In the rows, zero is written as 128.
The rows of X fall into a few groups, which share some directions, and each row is roughly a mix of its group's hidden directions, except one row that fits no group.
X, 135 rows:
[[138 144 136 125 135 103  76 112 105 127 159  97]
 [124 159 144 125 119 104 108  78 150 141 157 142]
 [114 157 133 102 139  84 100 149 103 117 152 113]
 [ 87 168 141 107 158 105 125 156 112 113 134 125]
 [133  98  95 108 112 135 148 144 155 122 105 171]
 [145 151 140 115 138 103 179 155 127 152 101 118]
 [104 162 150 133 162 111 156 166 116 140 127 145]
 [112 157 147  98 105 137 147  89 137 110 144 160]
 [182 120 126 100 130 138 152  96 130 144 108 149]
 [155 130 118 159 109 153 151  94 155 140 130 162]
 [113 136 153 151 113 141 100  79 165 135 124 138]
 [118 102 110 144  94 164 149 118 133  93 122 158]
 [126 163 131 132 122  91 121  87 114 132 171 124]
 [130 102  89 103 124 156  89 111  96 120 130 130]
 [157 118 114 153 118 167 140 113 166 137 112 159]
 [137 159 150 143 140 110  98 149  94 112 145  92]
 [120 146 138 142 129 113  80 162 123  87 110 138]
 [104 147 101 140 124 155 170 154 121 123 112 163]
 [154 114 131 129  85  88 147  99 131 120 131  98]
 [ 96 156 130 119 164  95  91 109 124 115 128 109]
 [106 163 136 136 141 102 152 156 173 144 121 140]
 [127  96 103 105 114 141 115  94 161 160 126 150]
 [119 114 119 131  98 115 151 165 166 140 100 158]
 [132 171 155 139 128 105 150 169 114 118 156 122]
 [172 124 108 152 123 113 168 120 157 121 128 100]
 [160 113 133 138  83 112 155 130 152 150 106 103]
 [116 163 124 111 142  80 116 134 125 134 174 122]
 [105 133 114 102 133 125 115 170 101  90 116 157]
 [142  96 128 156 124 178 150 125 144 131  92 129]
 [149 127  99 129 120 154 152 173 101 139 144  99]
 [ 91 146 162 118 138 122  96 101 144 161 125 111]
 [126 107 118 110  77 115 147 119 164 128 121 161]
 [147 119 101 105 126 117  79  90 117 142 151 131]
 [119 146 127 129 154 148  69  90 124 128 138 128]
 [125 137 120 121 123 142 162 165 168 139 115 169]
 [158  97 124 126 128 117 102  87 145 147 144  92]
 [101 135 142 105 131 131 174  97 152 161 120 142]
 [145 120 115 146 122 106  91 132 156  80 154 128]
 [130 170 118 175 116 114 154 106 143 130 156 125]
 [123 127 132  99 151  89  99 115 112 149 159  97]
 [100 148 146 106 140 158 160 139 120 162 112 158]
 [104 149 113  86 127  96  90 149 131 149 134 137]
 [110 138 141 112 141 129 125 196 110 106 119 125]
 [124 167 122 122 134  82 122  90 140 151 151 122]
 [139 105 100 122 102 126 121  78 162 145 137 145]
 [105 117 112 143 124 155  75  88 123 117 139 123]
 [115 148 129  89 131 122 163 135 146 165 116 164]
 [145 112 123 135 112  98 115  78 114 148 138  91]
 [ 97 132 143 123 139 126  84  86 159 128 146 144]
 [100 163 126 125 134 146 117 174 114 118 106 161]
 [ 89 143 129  86 140  82 125 137 127 146 137 112]
 [ 75 125 122 110 102 118 104 101 146 106 123 148]
 [137 148 119 159 124 166 108  86 128 127 130 166]
 [113 165 141 115 129 122  79 154 136 154 102 141]
 [101 133 125 121 129 167 143 111 151 136 135 183]
 [132 107 104 147 108 120  89 119 129 112 155  82]
 [ 99 159 129 144 169 131 132 168  99 132 144 138]
 [ 92 163 139 135 162 133 107 124  97 141 148 154]
 [115 104 115 140 119 171 148  91 134 132 106 163]
 [ 93 131  97 106 117 121 120  75 144 135 115 146]
 [139 119 114 161  95 113 108  85 147 126 137  94]
 [156  84 107 110  84 124 121 110 142 120 113 115]
 [117 138 132 109  98 147 141  67 136 103 120 127]
 [153 110 136 127  97 124 176 146 167 131 144 138]
 [123 110 110  91 102  98 152 170 132 127 127 151]
 [128 140 132  86 167 109 113 157 121 153 136 158]
 [119 112 106 118 107 105  76  96 142 128 151 112]
 [143 114 118 111 127 152 182 143 108 162 148 120]
 [161 173 130 165 152 128 122 112 162 130 129 123]
 [118 155 133 105 150  79 121 112  89 143 145 123]
 [133 109 136 155 125 156 181 148 128 110  97 132]
 [116 162 147 110 179 125 144 138 102 154 113 129]
 [143  99 111 125  92 156 109  81 142 122 112 131]
 [148 120 167 111 115  92 162 140 151 145 105 145]
 [140 128 148 127 170 156 158 107 108 166 130 142]
 [129 136 143 157 139 157 161  85 160 148 133 132]
 [120 146 161 109 162 111 173 152 112 142 132 113]
 [180 127 110 129 151 107 125 127 125 157 151  94]
 [ 64 137 132 136 117 149 107 143 148 118 125 152]
 [146 103 117 117 110 143 149 123 155 156 180 118]
 [111 143 108 112 153 129  72 104 116 137 155 130]
 [ 93 144 133  93 135  81 126 154 108 133 133 107]
 [123 160 127 139 117 146 145 105 153 148 148 180]
 [116 147 168 125 105 107 175 135 141 127 125 160]
 [103 130 156 159 142 167 166 116 107 111 117 128]
 [136 136 131 122 132  89  89 107 108 137 146  83]
 [151 110 121 144  92 120 123  97 181 138 134 117]
 [ 79 119 137 123 136 143 119 181 108 116 120 143]
 [100 152 130 108 132 115 160 182 138 130 114 148]
 [117 130 119 119 125 141 168 146 175 149 109 162]
 [123 152 121 143 187 152 111 143 103 131 144 115]
 [137 175 142 161 141 111 132 144 130 147 106  91]
 [149 100 127 156 145 187 119 133 118 118 111 113]
 [128 135 100  93 111  76 111 113 139 149 145 140]
 [157 133 101 118 109 115 114  69 131 128 152 116]
 [ 93 154 144  88 141 101 149 156 112 132 112 142]
 [113 149 152 135 156 127 172 170 111 134 113 146]
 [ 82 129 131 139 154 138 114 180 119 115 125 110]
 [161 157 130 103 131  97 179 117 120 131 142 133]
 [171 127 133 148 125 114 123 180 102 111 114 116]
 [110 140 115 114 176 144 105  98  96 149 145 126]
 [ 87 157 129  90 145  97 130 118 141 144 153 140]
 [122 114 129 142  93 142 106  91  97 100 158 113]
 [170  98 105 151 118 127 152 121 134 109 158 100]
 [ 98 177 116 129 150 104 123 130 109 132 168 133]
 [105 143 136 129 162 113  86 137 125  92 160 118]
 [124 107 108 100  94 118 159  91 160 134 111 127]
 [109 168 167 128 139 116 147 132 130 141 174 119]
 [140 121 112 127  85  84 127  91 153 141 123 120]
 [134 111 125 133  92 111 137  80 168 137 106 131]
 [109 160 135 100 134  83 103 144 115 138 154 111]
 [105 151 123  93 161  95 119 148  94 131 140 107]
 [124 147 104 171 128 100 128 125 140 125 145  77]
 [116 131 144 140 145 115 135  65 117 134 146  96]
 [ 89 145 137 109 159 118 103 173 121 131 148 143]
 [149 131 108 148 157 146  84 115 107 141 148  97]
 [162  98 122 134 107 114 124 120  95 151 125  83]
 [110 120 133  99 134  97  97 124  87 109 154 104]
 [107 159 119 126 162 157 116  92 135 166 118 132]
 [142 138 139 139 145 125 178 182 140 132 118 136]
 [115 110 130 133  82 144 179 118 151 121 112 135]
 [153 143 143 154  98 120 169  90 152 133 122 140]
 [115 115 104 140 131 140  90  74 145 115 152 126]
 [143 123 137  74 103  93 157 109 133 126 113 134]
 [133 159 126 114 117  66 121 141 125 150 144 106]
 [143 113 159 150  98 102 142 118 175 116 127 108]
 [126 106 165 102  94  91 132 151 158 128 126 138]
 [125 156 128 128 104 105 187 115 138 134 111 152]
 [110 140 119 107 116 122 140 121 192 133 149 154]
 [132 121 132 160 136 177 121  76 138 135 122 136]
 [127 135 112 140 164 130  79 103 118 124 156  99]
 [122 115 119 117 127  78  86 112 110 101 139 108]
 [127 137 164 130 153 134 189 119 133 147 111 134]
 [116 160 139 106 141 107 115  81  95 129 153 127]
 [126 113 143 170 132 170 143 164 144 128 103 142]]
One row of each group comes first, with its name. Which group is each row after those in?
[169 109 150 166 129 161 145 134 158 130 114 123] | N
[140 126 131 119 127 154 190 138 144 153 132 156] | J
[149 152 130 145 112 117 169 112 143 120 164 165] | M

[124 128 129 140 114 106 159  64 120 141 148 125] | M
[152 110 140 149 154 180 146 153 114 119 107 123] | N
[137 118 126 105 115 143 162 148 147 137  96 176] | N
[101 141 133 152 102 131 143 125 151  89  83 134] | J
[137 137 163 141  99 105 156  90 157 140 111 139] | N
[157 103  97 110 103 124 117  90 134 116 123  91] | N
[136 147 142 113 107 130 106 143 147 165 179 144] | M
[148 110 131 120 139 105  94 154 110 112 124  77] | M
[123 114 126 150 168 152 112 183 130 130 119 111] | N
[112 131 156 139 150 127 134 191 156 133 126 136] | N
[104 143 150 100 148 104 118 172 110 114 149 106] | M
